One turn moves every row onto another: examples first, then more rows asked
Megak: [ 0.86 -0.99  0.99  0.50  1.27 -1.10  1.75  1.03  0.82 -0.12 -1.83 -2.07
  0.22 -1.65 -1.09]
siba: [ 0.84 -0.06 -1.17 -1.20  2.49 -1.68 -1.49 -2.14  0.70 -1.25  0.63 -0.02
  0.88 -0.81 -0.32]
feruz: [ 1.34  0.44 -0.62 -0.66  2.00 -1.46 -1.16 -1.88  1.24 -1.46  0.96  0.50
  0.91 -0.35 -0.90]
gubo: [ 0.55  1.00  1.31  0.00  1.43 -2.16 -0.56  0.46  1.59 -1.32 -0.29 -0.18
  0.73 -1.12 -1.43]
kodin: [ 1.51 -2.00 -1.30 -1.06  2.74  0.43  0.25 -2.77  0.75 -0.86  1.26 -1.35
  0.77 -1.66 -0.44]
lor: [ 1.37 -1.59 -1.16 -1.06  2.87  0.75  0.31 -2.23  0.91 -0.70  1.39 -1.27
  1.99 -1.05  0.51]
Zumon: [ 1.51 -2.49 -0.23  0.45  1.88  1.08  1.93 -1.01  0.76 -0.19 -0.76 -2.43
  0.47 -1.93 -0.70]
Gatim: [ 1.01 -0.33  1.30  0.05  0.94 -0.98  1.41  1.65  1.20 -0.62 -1.13 -2.33
  0.76 -1.42 -0.78]
tifar: [ 0.33 -0.96  0.96  0.66  2.02 -0.92  0.91  1.61  0.66 -0.16 -1.63 -2.35
 -0.13 -1.43 -0.44]
bul: [ 0.87  0.84  0.62  0.79  3.94 -1.49 -0.40 -1.48  1.34  0.32  0.02 -2.27
  1.35 -1.71 -1.50]
Boso: [ 1.44  0.01  0.37  1.06  1.57 -0.48  1.50  1.44  1.06 -0.26 -1.52 -2.46
  0.90 -1.07 -0.94]
Vinut: [ 0.66  0.78  1.09  0.15  1.26 -2.64 -0.09  0.61  1.21 -1.28 -0.14 -0.58
  0.23 -0.76 -1.33]
buke: [ 0.80 -0.68  1.15  0.45  0.83 -0.68  1.40  1.39  0.82 -0.69 -1.47 -2.21
  0.45 -1.65 -1.16]
fepi: [ 0.38  0.60  0.96 -0.01  1.70 -2.32 -0.62  0.95  1.75 -1.66 -0.04 -1.18
  1.69 -0.52 -0.87]
ragev: [ 0.99 -2.58  0.35  0.11  2.84  1.11  1.47 -0.85  0.82  0.32 -0.93 -2.48
  1.07 -1.50  0.18]
dasab: [ 1.67 -1.94 -0.42  0.58  1.64  1.19  2.10 -0.63  0.81  0.02 -1.02 -2.27
  0.34 -1.66 -0.23]
mavis: [ 0.41 -0.71 -1.35  0.85  2.43 -1.08 -1.59 -1.35  0.02 -1.43  0.14 -3.13
  0.92 -0.64 -0.98]
meki: [ 0.12  1.16  0.63 -1.58  2.69 -0.19  0.90  0.47  1.22  0.17  0.32 -2.00
  1.26 -2.83 -0.50]
kidak: [ 0.53 -1.62 -1.69 -1.32  3.04  0.50  0.22 -2.31  0.27 -0.69  0.79 -1.04
  0.21 -1.37  0.45]
sur: [ 1.71 -1.88 -1.46 -1.53  2.37  0.53  0.10 -2.56  0.89 -0.93  0.95 -0.89
  1.09 -1.09 -0.21]
mutiv: [ 1.47 -2.82 -0.07 -0.31  2.20  0.91  2.00 -1.03  1.19 -0.01 -0.68 -2.17
  0.61 -1.91 -0.51]
toku: [-0.50 -1.73 -0.49  1.05  1.36  1.17 -0.58 -0.81  1.90 -2.08  0.99 -1.79
  0.31 -1.17 -0.37]
vil: [ 0.41  0.94  0.48  0.79  1.91 -2.26 -0.53  1.09  1.62 -1.15  0.21 -0.42
 -0.03 -0.92 -0.72]
rebu: [ 1.07  0.43 -0.85 -1.08  2.39 -1.44 -1.42 -2.05  0.95 -1.32  0.79  0.33
  1.06 -1.03 -0.90]
Vab: [ 0.69  0.94  1.29  0.10  1.86 -2.41 -0.76  0.01  1.92 -1.05 -0.51 -0.13
  1.06 -0.81 -1.06]
nugav: [ 1.32 -2.23 -1.18 -0.69  2.70  0.52  0.53 -2.62  1.09 -0.85  1.38 -1.35
  0.23 -1.47  0.04]
pima: [ 1.13  0.84 -1.39 -0.21  2.30 -1.14 -1.02 -1.29  1.24 -1.25  1.35  0.35
  1.40 -0.60 -0.09]
vapu: [ 0.07 -0.09 -0.46 -0.43  2.80 -1.31 -1.47 -2.04  1.56 -1.35  0.37  0.54
  1.36 -0.54 -0.24]
Tig: [-0.32  0.21 -0.71  0.02  1.19  1.95  0.61  0.00  1.47 -0.46 -0.98 -0.54
  0.86 -2.21  0.03]
Pena: [ 1.36 -1.77 -0.15  0.40  2.73  1.21  2.26 -0.59  1.16  0.04  0.18 -2.44
 -0.25 -1.79 -0.22]

dasab moves to Vab
sur moves to Megak
Where do these go?
lor moves to tifar
bul moves to toku
Zumon moves to gubo
Boso moves to vapu

